In the data rows, 128 means zero.
Here is a table of points, one per row:
[155 113 157  91  68 110 109 119 180  95 124 129  73 147  28 146  92  96
 154  83 192 136 124  90 109 147 137  86 116 113 160 157  98 114 157 129
 133 101 116 128 180 133  78 118 131 175 130  85]
[137  76 109 101 169 146 157 100  54  97  60 146 163 139 122 153 109 157
 114  68 133 153 131 105 150 110  93 103 116 142 119 120 140 150 184 154
 115 154 173 107 172 140 130  99 201  95 159 125]
[111 129 127  85  78  94 147 146  68  89 150  66 138 142 128 139 119 181
 117 111 154 104 121 167  84 124 122 140  72 119 167 167 145 133 136 116
 154 198 181 128 123  88 116 114  62 136 137 145]
[165 139 163 133  95  96 101 142 137 109 111 150 151  69 105 169 129 144
 162 101 110 108  96 125 127 100  70 182 141 141  74 159 164 104  96  99
 108  70 127 153 154 117 175  61 118  81 100 119]
[156  82 162 174 121 164  83  70 131 131 188 140 134  65 155 103 152 123
 128 103 108 168 134 159 146 134 143 102 173 161 115 128 117 137 180 130
 131 160 120 153 173  74 134 118  98 153 206 119]
[147 106  93 170  85 108 155 179 131 146 143 115 162 117 180 152  83 143
 106 112 146 198  63 139 188 187 119  65  81  99 130 147 155 164  63 155
 150 110 122 159 123 151 141 148 136 169 136 125]
[105 139 128 116 107 109 100 169 155  98 132 169 163 151 175 136 121  70
 104 209 142 144 165  73 143 176 127 126 173 129 147 158 129 171 136  72
 136 149 164 105 185 168 168 151 151 182  99  92]
[136 188  92 147 119 135 142 148 102  49 113 133 140 126  90 114 109  92
  73  85 104 100 183 180 170 110 154 112 112 103  90  85 124 129 163 160
 157  82  81  99 136 150  99 119 114 142 133 144]
[115 119 117 142 122 157 139 119 179  85 134 105 127 144 143 155 123 104
 192 169  94 164 108 156 123  80  98 101 129 153 128 152 126 122 123 120
  64 117 162  97 142 185  90 175  98 100 173 201]
[116 117  94 142 176 123 134 129 148  79 139 142  92  90 115 109 104 189
 176  90 118 138 160 130 141 146 136 166 132  83 133  84 151 131 112  31
 154 149 164 151 163 138 137 197 122 128 103 150]
[ 87 171 150 172 121  98 150 132 116 135 133 111  90 120  96 133 162  94
  70 117 106  94  91 152 154  71 109 105 194 149 167 104 202 120 138 132
 121 161 168 151 130 125 127 143  74 116 113 111]
[101 173 136 130 102  98 105  81  96 149  65 154 106 152 165 169  80 131
 142 133 128 143 181 133 125 133 129 114 115 149 140  59 127  99  47 152
  71 147 113 125 154  41 144 133  85 137 133 101]
[109 115  73 150 119 105 112 171 161  98  87 177 123 134 121  64 142 133
 176 142 124 138 105 139 102 116 142 197 133  80  96 153 139 171 148 179
 126 126 155 103 120  84 112  97  97 174 156 118]
[156 123 134 122 126 185 172 121  74 122 127 108  46 140 129  88  70 175
 140 183 112 117 127 101 182 143 128 136 125 125 143 176 125 122 147 110
 107  70 100 117 111 109 154 150  98  92 116  54]
[143  92 141 109 124 122 108 180 149 140  96  52 143 118 142 120 135 109
  91  97  99  99  77  85 155 182 177 167 154 102 106  73 132  83 144  86
  88 148 105  86 142  88  57 168 127 107 137 145]
[ 98 139 148 103 104 164 150  98 165 156 100  91 182 127 102  88 131 134
  77 155 180 183 161 128 140  90 116 115 167 137  94 154 139 109 120  90
 136 147 109 152 104  58 121 103 140 133  90 161]
[123 108 118  82 113 119 109 111 123 112 120 104 107 136 106 133 140 117
 153  82 120 189  65 164 132 101 157 149 143 163 161 131 124 188 139 124
 154 141  68  96  79 125 166 164 147 115  56 134]
[113 107 117  53 151 126 113 148 107 106 131 121 114 129  90  77 117 118
  92 143  43 124 149 164  97 164 130  88 124 163 119 148 202  90  90 155
  95 117 159 136 118 148 139 119 151 159 148 113]
[163 163 137  96 109  80 140 125 159 177 146 147 135 101 161 134 119  99
 154  97 113  71 168 109 199 157  96 147  95 154 213 145 120 195 193 146
  87 124 139 135 111 111 134 113 161 152 124 130]
[ 89  84 135 119 106 213 179  92  81 149 108 120 120  92 133 126 170  45
 132 107 151 113 132  93 115 157 126 179 171  84 171 110 121 122  47 157
 140  93 169 141 134 135 125 102 102 137 121 167]
[136  61 204 166 132  90 171 102 165 148  48  57 124 109 130 125 199 180
 108 147 115 108 187 134 112 141 120 118 153 116 117 106 124 170 121 142
 157 111 114  99 113 161 156 119 101 162 133 104]
[138  79  92 130 173 132  51 159 108  99 139 127 124 120  99 171 153  99
 139 164 198 120 158 103 126 155  47  86 132  99 104 113 137 188 132 141
 106 134 102 164  55  93 109 174 116  98 141 114]
[ 92 116 174 126 106 112 168  89 111  75 128 184 198 112 145 142 115 122
 126 143 177  66  82 130 156 133 117 159 106 175  73 156 108 124 143 138
 133  89 112 144 107 145  96 215 154 159 127 107]
[ 41  72 136 144 152 108 100 152 142  96 170 112 119 172 166 123 130 140
 156  80 118 103 171  99 186  95 114 100 113 148 143 150  93  49 120 134
 115 126 108  88  78 128 162  74 125 151 125 147]
[150 118  85 187 103 156  80 153 131 127 126 119  98  77 113 162 162 148
 107 146 140 129 164 131 114 143 116 170  87 231 143 138 101 110 103 182
 144 149 153  97 173 147  99 133 149  83  59 125]
[155 120 115 139 136  96 156 116  82  98 145 115 155 125 166  98 145 102
 132 150 125 147 114 128  66 143 144 107 133 110 133  90  76  94 172 140
  96 156  75 153 174 183 192 105  57 111  76 128]
[133 122 133 151 180 121 154 178  91 169  83 110 126 110 141 187 125  72
 186 143 166 115 137 191  98 117 228 114 158 150 122 178 132  96 140 110
 129 134 116 130 118 100 145 114 160 132 124 127]
[177  89 195 146 133 121 106 148 129 161 143 150 137 182 109 122  44 118
  96 138  92 119 162 213  97 118 107 170 136  76 166 121  71 118 112 128
 118 129 118 157 122 151 105 152 146  92 112 154]
[113 152 139 115 109 196 108 154 177 135  40 195 138 147 140  71 178 157
 148 113 149 100 118 163 134 138 121  81  90 114 163 125 131  91 135 128
 116 174 124 169 135 154 151 157 131  82 149 104]
[137 160 189 139 150 137 151 101 165 129 148 119 130  66 174 130  97  65
 122  98 112 156 145  95  69  94 130 104  76  79 101 145 149 107 118 136
 175 180 158  85  87 123 127 135 127  82 119  48]
[155 161  35  96 148 153 148  92 171 180 153  99 203 115  78 133 102 137
 131 131 162 139 123 155 147 150  95 177 132 138 146  98 135  85 137 122
  96 135 109  99  98 171 148 123 104 177 148  72]
[ 86 149 107 161 123 135 160 134 143 175 148  75 124 151 130  84 124 125
 191 118  90 114 127 126  78 156  93  99 115 139  72  96  97 126 176 150
 115 105 195 176 130  87 120 144 164 125  62 117]
[229 113 125 147  67 108 180 118 123 114 191 158 120 236 167 131 191 110
 127 150 173 157 158 105 148 115 136 177 118 116 132  96 193  94 156 125
 103 103 129 152  98 137 134 153 208 131 142  93]
[130 145 116 124 141 130  98 122 133 113 118 137 111 106 141 109 138 104
  60 130 154 135 115 118 105 142 149 118  50 147 124 101  95 136 153  58
 131  53 182 119  75 118 180  92 118 100 150 178]
[138 115 111 132 168 172 137 149 187 103 174 144 168 139 110 167 101 185
  76 132 130  90 111  86  75  60 202 106 117 128 155 109 136 172 106 169
  89 100 133 135 159  80 166 147 123 152 116 160]
[126 153 127 172  94 129  91 109  68 116 112 147 145 128  80 129 131 169
 132 120  69 120 114 106 131 102 182 112 145 127 115 122  68 160 103  80
  83 166 167 143  64 166  95  77 144 156 127  96]
[120 137 168 151 181 125 161 193  86 188 159 201 112 141 135  79  99 139
 143 102 178 174 109  98  96 116  90 135 125 181 121 100 153 152 123 110
 122 122 103  83 136 158  67  99  99 154 135 140]
[125 162 171 109 137 188  76 150 120 167 146  84 129 218 120 159 132 119
 121  93 120 121 124 116 142 131 103 173  94 156  69 148 136 170 129 117
 175 126 122 175 180 167 172 149 109 152 160 108]
[152 162 142  43 157 144 137 150 137  96 167 146  95 129 197 150 185 159
 111 115 149 139  90 205 120 139  96 125 165 110 120  82  69 146  94 129
 119  98 139 102 127 116 103 111 175 162 111  90]
[ 66  80 126  78 107  89  96 124 106 194 179 143 141 106 109 111 153 124
 137 167 137 143 131 150 192  88 183 120  65  79 131 112 129 161 121 132
 127 102 133 139 187 164 100 126 151  67 133  87]
[114 105 121 156 103 125 151 107 141 152 168 189 140 156  63 154 131 126
 130 171  70  98  72 152 113 173 112  91 142 143 135  98 129 104 121  99
 191 138 138  51 122  78 168 110 113  99 134 141]
[133 172 137  93  79 134 129 144 119 129 178 125 134 111 115 111 109 157
 155 125 149 106 186 112 126 176 190 107 197 136  74 125 150 131 127 173
 146 160 135 120  69 159 154 118 118  74 139 183]
[142 152 146 101 189 107 182 166 152  91 150 131 130 127  84 152 146 117
 162 201 103 163 128  97 162 141 132 164  75 154 151 102 100 116 133 146
 164 152  96 212 117 112 102  91 150 130 171 150]
[133 144 129 127 154 121 134  75 117 157 131 164  99 114 117 151 200 129
 110 111 100 142 141 117 116 168 125 142  88  81  76 226 141 120 111 135
  67 172  77 114 138 115 130 133 124 148  87 187]
[ 57 143  90 180 165 103 110  65 173 115 118 112  97 180 144 123  93 134
 108 112 161 102  92 150 106 176 155 156 144 133 132 131 158 162 135 127
 117 132  99 166 133 155  84  71 148  69 143 119]
[126 139  65 102 148  85 141 130 132 147 119 150 154 154 141 141 160 127
  98  82  71 157 157  95 117 121 132 122 191 165 157 189  89 117 111 117
 183  84 134 148 106 119  65 177  73  70 151 117]
[193 180 175 189 196  78 105  80 117 144 115  57 155 112 107  60 163 123
 161 134 184 109 110 103 171 102 139 111 152  83 147 154 117  95  58 164
 172 126 151  70 158 119 157 154 157 137 143 169]
[ 74 166 172 143 129 140  79 121 109 158  91 117 123  89 131 166 120 183
 119 156 113 189 123 120  75 137 124 155 162  83 174 132 160  78 187 164
 167  84 103 122 104 140 150 141 171 142 161 159]
[174 108 123  86 156 160  97  98 145 147  77 156 112 142 184 136  81 144
 139 172  99 122  90 123 174  86 149 128 140 122 101 118 146 115 158 151
 175 147 161 134 125 138  94  81  75 146  72 171]
[113 113  68 129 101 112 155 143 132 163 125 127  30  93 137 127  84 121
  84 140 140  86 120 118 109  55  95 135 142 135  91 130  68 125 115 114
 146 172 101 150 127 151 169 151 165 164 175 147]
[142 161  80 128  93 171 113 125  99 119 130  99 147 123 171 116 129 138
 162 158 107  76 124  96  83  88  95  87 118 125 165 127 157 158 115  68
 126 109  46 110 160 124  83 111 165 135 132 146]
These points spread out most along one direction. Take the direction at right angles to it along which they spread out most. Go by this last direction. How far along it is each point below, from 0 to 99? 50 is the average, and the first point above lies past it. One standard deviation of the points above along it is 16.
[126 139  65 102 148  85 141 130 132 147 119 150 154 154 141 141 160 127
  98  82  71 157 157  95 117 121 132 122 191 165 157 189  89 117 111 117
 183  84 134 148 106 119  65 177  73  70 151 117] 35
[156  82 162 174 121 164  83  70 131 131 188 140 134  65 155 103 152 123
 128 103 108 168 134 159 146 134 143 102 173 161 115 128 117 137 180 130
 131 160 120 153 173  74 134 118  98 153 206 119] 58
[174 108 123  86 156 160  97  98 145 147  77 156 112 142 184 136  81 144
 139 172  99 122  90 123 174  86 149 128 140 122 101 118 146 115 158 151
 175 147 161 134 125 138  94  81  75 146  72 171] 37
[142 152 146 101 189 107 182 166 152  91 150 131 130 127  84 152 146 117
 162 201 103 163 128  97 162 141 132 164  75 154 151 102 100 116 133 146
 164 152  96 212 117 112 102  91 150 130 171 150] 53
[ 89  84 135 119 106 213 179  92  81 149 108 120 120  92 133 126 170  45
 132 107 151 113 132  93 115 157 126 179 171  84 171 110 121 122  47 157
 140  93 169 141 134 135 125 102 102 137 121 167] 69
[229 113 125 147  67 108 180 118 123 114 191 158 120 236 167 131 191 110
 127 150 173 157 158 105 148 115 136 177 118 116 132  96 193  94 156 125
 103 103 129 152  98 137 134 153 208 131 142  93] 88
[115 119 117 142 122 157 139 119 179  85 134 105 127 144 143 155 123 104
 192 169  94 164 108 156 123  80  98 101 129 153 128 152 126 122 123 120
  64 117 162  97 142 185  90 175  98 100 173 201] 33
[155 161  35  96 148 153 148  92 171 180 153  99 203 115  78 133 102 137
 131 131 162 139 123 155 147 150  95 177 132 138 146  98 135  85 137 122
  96 135 109  99  98 171 148 123 104 177 148  72] 55
[133 144 129 127 154 121 134  75 117 157 131 164  99 114 117 151 200 129
 110 111 100 142 141 117 116 168 125 142  88  81  76 226 141 120 111 135
  67 172  77 114 138 115 130 133 124 148  87 187] 63
[ 87 171 150 172 121  98 150 132 116 135 133 111  90 120  96 133 162  94
  70 117 106  94  91 152 154  71 109 105 194 149 167 104 202 120 138 132
 121 161 168 151 130 125 127 143  74 116 113 111] 42
[105 139 128 116 107 109 100 169 155  98 132 169 163 151 175 136 121  70
 104 209 142 144 165  73 143 176 127 126 173 129 147 158 129 171 136  72
 136 149 164 105 185 168 168 151 151 182  99  92] 66
[113 107 117  53 151 126 113 148 107 106 131 121 114 129  90  77 117 118
  92 143  43 124 149 164  97 164 130  88 124 163 119 148 202  90  90 155
  95 117 159 136 118 148 139 119 151 159 148 113] 28
[113 152 139 115 109 196 108 154 177 135  40 195 138 147 140  71 178 157
 148 113 149 100 118 163 134 138 121  81  90 114 163 125 131  91 135 128
 116 174 124 169 135 154 151 157 131  82 149 104] 44
